One hidden turn or mirror swaps the rows below in pairs. Which row is each named row swapped with?
The rows were stretched afterwards, more along some directions than others.
pivak: [  7  44 -16  37  40  36  23  14  12  -5 -12  46  16 -22  -6 -12]
pulu: [-21 -15 -37  55  53  63  29 -42  55  -6  42  11  24 -12   3 -18]
siz: [-10  12  17   2  71  51  28  -7 -21   7  11  31   2  -1  -4  -8]
duteb: [-20  29 -33  36  68  68   9 -29  26 -21  30  18  10  18   1  -2]
voto: [  8  30 -32  24  21  50  20  -4  27 -16 -18  22  12  38 -16   3]
mifev: [-30 -34 -13  37  34  35  42 -38   1   3  46  15 -14  16 -10  -8]
Sebam: [ -1 -10 -35  75  25  59  52 -14  33  -6   8  24  22  18 -18  -7]
Tivul: [-14 -11 -26  59  38  16  15 -45  59 -11  23  19  24 -41 -41   4]
kam: [-10   7 -10  38  60  45  22 -31  24 -41  -2  30  24 -30  -7  17]
dud: [  1   3 -25  17   6  17  48  -6   4   1   3  30 -15  23 -14 -24]
sak: [ -2  -8 -22  82  20  25  30 -37  61 -16  14   7  28 -15 -12   6]
Zit: [ 14  -8 -10  44   7  33  51  -9   8 -16 -17  32  10  43 -23  19]
bik: [ -1  -5 -44  66  58  55  31 -53  44  -8  57  29  12 -29 -12   4]
kamat: [ -6  26 -29  26  63  57  -1 -41  25 -21  41  40   8 -24   8  12]
tig: [  4  45 -26  17  39  13  16 -45  29  -9  -2  51  23  -9 -34  28]
Vupi: [-14 -18  15  33  26  17  54  -9 -14  -5  -9   5  -7 -12 -13   7]
Mur: [-10 -24  16  15  57  66  45 -50   2  -8  28  23   5  21  22  35]
nev: [  5 -10 -21  35  19  38  33 -25  25  -3  17  33  28   3 -34   6]
kal: [-18 -21  22  17  35   3  34 -46  -3   3   9  20  -1 -14 -19  26]
tupu: [  2  27   3  26  25  -2  30 -27  -7 -10 -20  48   2  -7 -32  26]
teko: [  5  25  -1  40  13  21  39 -13  13  22  -1  45  12  -1 -20   0]
Fut: [  4  31  -3  22  51  65  34 -11  -7 -14 -12  39  14  16  17  20]
zam: [-24 -14  -1  23  75  59  51 -35  -9 -12  38  16 -18  18   3  12]
lizut: [-20  -3   8  27  34  24  34 -17   3 -11  -5  -8   0  10  18   2]
zemor: [ -8  37  19  -6  61  42  24  -7 -10  -2   4  51  18 -15  -9  11]
nug: [  0 -19 -11  40  30  18  50 -12   8  23  24  32  -6 -21 -52  14]
fufu: [ 28  27 -18  24  36  53  32  -6  28 -27   6  59  -3   5 -21  24]
vere: [-10  -5  -9  50  40  41  33 -36  -1  22  48  26   0  -8  -1   0]
dalar: [  4  24  -4  22  74  52  29 -24   6   4  19  35  -2 -31 -31  17]
viz: [-15 -54   5  59  26  23  61 -34   6 -11  12  16   8 -14 -25  10]
nakeb: [ -9  -8 -18  57  36  24  54 -55  35   5  21  27  11   7 -60   6]
modud: [-22  14 -25  23  58  64  -3 -21  18 -17  32  35  24 -28  12 -10]
vamel: [  3  -5 -36  69  21  14  33  -4  31  -7   2  27   3 -25 -58  -4]
dakas: [  1  11 -31  70  22  24  29 -42  59 -38  -9  22  34 -17 -34  17]
Kos: [  6  -4  -7  61  51  49  35 -36  41  -2  28  47  30  -5 -43   7]
paf: [-22 -30   7  21  29  45  32 -42  -9  -9  29  33  12  18   4  17]

vamel pairs with tupu
viz pairs with kam
sak pairs with lizut
modud pairs with paf

